In the data rows, zero lies at 4.5, halfway between 4 and 5.
Here are some points:
array([8, 7, 9, 5, 4, 5, 6, 3, 0, 2, 4, 4, 3, 3, 3, 3])
array([3, 9, 7, 3, 2, 6, 3, 5, 1, 5, 3, 6, 6, 5, 2, 5])
array([5, 0, 2, 5, 6, 4, 5, 6, 9, 6, 6, 4, 3, 5, 7, 5])
array([8, 8, 9, 3, 4, 1, 4, 5, 4, 4, 2, 5, 3, 3, 3, 3])
array([1, 1, 0, 6, 5, 9, 5, 4, 2, 4, 7, 4, 6, 6, 6, 6])
array([2, 9, 5, 2, 3, 4, 2, 6, 5, 5, 3, 7, 6, 5, 3, 5])
array([2, 0, 0, 6, 5, 9, 6, 5, 3, 5, 7, 5, 4, 6, 6, 5])
array([1, 9, 4, 3, 3, 6, 2, 7, 4, 6, 4, 5, 7, 6, 3, 5])
array([0, 9, 3, 3, 3, 7, 2, 7, 3, 5, 4, 6, 7, 5, 4, 6])
array([3, 9, 5, 2, 3, 4, 1, 7, 6, 6, 3, 7, 6, 6, 4, 5])
array([7, 7, 8, 2, 5, 0, 4, 6, 9, 4, 2, 6, 4, 4, 3, 3])
array([9, 3, 8, 5, 5, 3, 7, 2, 1, 2, 4, 3, 2, 4, 4, 3])
array([9, 1, 7, 5, 6, 1, 6, 4, 8, 4, 3, 4, 1, 3, 5, 3])
array([0, 4, 0, 4, 4, 6, 2, 7, 8, 5, 6, 6, 7, 6, 6, 6])
array([3, 0, 1, 7, 6, 6, 6, 3, 6, 5, 6, 4, 4, 5, 7, 5])
array([5, 9, 8, 2, 3, 2, 2, 6, 5, 4, 2, 6, 5, 4, 3, 4])
array([0, 2, 0, 6, 4, 8, 4, 5, 5, 5, 7, 5, 7, 6, 5, 6])
array([1, 9, 4, 2, 4, 5, 2, 6, 8, 4, 5, 6, 7, 7, 3, 3])
array([1, 8, 4, 2, 3, 5, 2, 8, 9, 6, 3, 6, 7, 6, 4, 6])
array([2, 0, 1, 7, 4, 8, 6, 5, 5, 5, 7, 4, 3, 6, 6, 5])
array([8, 1, 7, 5, 6, 3, 7, 2, 2, 2, 5, 3, 2, 3, 5, 3])
array([9, 7, 9, 3, 4, 2, 5, 3, 3, 3, 3, 4, 3, 4, 4, 3])
array([4, 0, 2, 7, 6, 7, 7, 3, 4, 4, 7, 4, 3, 5, 6, 5])
array([5, 9, 8, 5, 4, 6, 5, 1, 0, 3, 4, 4, 4, 5, 2, 4])
array([3, 0, 0, 6, 6, 7, 6, 5, 7, 3, 6, 5, 4, 5, 6, 6])
array([3, 0, 0, 6, 6, 7, 6, 5, 6, 5, 6, 4, 5, 5, 7, 5])
array([0, 3, 0, 4, 5, 6, 3, 6, 9, 6, 6, 6, 6, 6, 6, 6])
24 more points follow, each with its number after it:
array([8, 7, 9, 5, 4, 6, 6, 2, 0, 2, 4, 3, 3, 4, 3, 3]) 0
array([8, 0, 6, 6, 6, 5, 7, 2, 2, 2, 5, 2, 2, 4, 6, 4]) 1
array([7, 7, 9, 5, 3, 7, 6, 2, 0, 2, 4, 3, 3, 5, 3, 4]) 2
array([6, 9, 8, 2, 3, 2, 3, 5, 7, 5, 2, 5, 5, 4, 1, 4]) 3
array([9, 5, 9, 5, 4, 4, 6, 1, 0, 2, 3, 3, 2, 4, 5, 4]) 4
array([6, 0, 4, 6, 6, 5, 7, 3, 4, 4, 5, 3, 2, 5, 7, 5]) 5
array([4, 0, 1, 7, 6, 7, 6, 3, 4, 4, 7, 4, 4, 5, 7, 5]) 6
array([9, 2, 8, 5, 6, 2, 7, 2, 1, 2, 4, 2, 2, 4, 5, 4]) 7
array([8, 8, 9, 3, 4, 1, 4, 4, 5, 4, 2, 5, 3, 3, 2, 3]) 8
array([8, 8, 9, 3, 4, 2, 4, 3, 3, 4, 2, 4, 3, 4, 3, 3]) 9
array([7, 9, 8, 3, 3, 5, 4, 4, 0, 3, 3, 5, 4, 4, 2, 4]) 10
array([7, 1, 4, 4, 6, 0, 5, 6, 9, 6, 2, 5, 3, 4, 5, 4]) 11
array([7, 0, 5, 6, 6, 4, 7, 2, 4, 3, 6, 3, 2, 4, 6, 4]) 12
array([8, 0, 6, 6, 6, 2, 7, 2, 4, 3, 5, 3, 2, 4, 6, 4]) 13
array([8, 0, 5, 6, 6, 2, 7, 3, 7, 4, 5, 4, 3, 4, 5, 4]) 14
array([0, 3, 0, 5, 5, 7, 3, 6, 7, 6, 6, 6, 6, 7, 6, 6]) 15
array([5, 9, 7, 2, 4, 2, 1, 7, 6, 6, 2, 6, 5, 5, 3, 4]) 16
array([4, 8, 6, 2, 5, 0, 1, 7, 9, 8, 2, 6, 5, 4, 3, 4]) 17
array([2, 4, 3, 2, 5, 1, 2, 7, 9, 8, 4, 8, 5, 4, 5, 6]) 18
array([8, 7, 9, 4, 4, 3, 5, 3, 0, 3, 3, 4, 3, 3, 3, 3]) 19
array([0, 6, 1, 4, 3, 8, 3, 7, 5, 5, 6, 6, 7, 6, 6, 5]) 20
array([7, 0, 4, 6, 7, 3, 6, 3, 9, 4, 5, 4, 2, 4, 5, 3]) 21
array([9, 6, 9, 3, 4, 3, 6, 3, 1, 2, 3, 4, 3, 4, 3, 4]) 22
array([5, 7, 6, 2, 4, 0, 2, 8, 9, 6, 2, 6, 5, 4, 4, 4]) 23
Which of these numbered points is nearest to each point below, looking only along the 2 directions in which the first points spread most? Its number follows each.
array([5, 4, 2, 4, 5, 9, 6, 2, 0, 9, 7, 5, 3, 6, 2, 6]) > 11
array([6, 9, 8, 2, 3, 1, 2, 6, 6, 5, 2, 5, 5, 5, 2, 3]) > 3
array([7, 9, 9, 3, 3, 3, 4, 4, 2, 4, 2, 4, 4, 5, 3, 3]) > 10
array([3, 0, 1, 6, 6, 7, 6, 4, 5, 5, 7, 4, 4, 6, 7, 5]) > 6
array([6, 0, 4, 6, 6, 4, 7, 3, 5, 4, 6, 2, 2, 4, 6, 4]) > 5
array([3, 0, 1, 6, 6, 6, 5, 4, 6, 5, 6, 5, 4, 5, 7, 5]) > 6
array([7, 9, 9, 3, 3, 2, 4, 4, 3, 4, 2, 5, 4, 3, 2, 3]) > 8
array([1, 9, 5, 3, 3, 6, 1, 7, 6, 6, 3, 6, 7, 6, 3, 5]) > 17
array([7, 9, 9, 4, 3, 5, 5, 3, 0, 3, 4, 3, 3, 4, 2, 3]) > 9
array([1, 8, 4, 4, 2, 9, 3, 7, 0, 6, 4, 3, 6, 7, 4, 4]) > 18
array([5, 1, 4, 8, 6, 8, 7, 0, 0, 2, 7, 3, 3, 5, 4, 5]) > 5
array([8, 0, 5, 6, 6, 4, 7, 2, 5, 3, 5, 3, 2, 4, 6, 4]) > 12
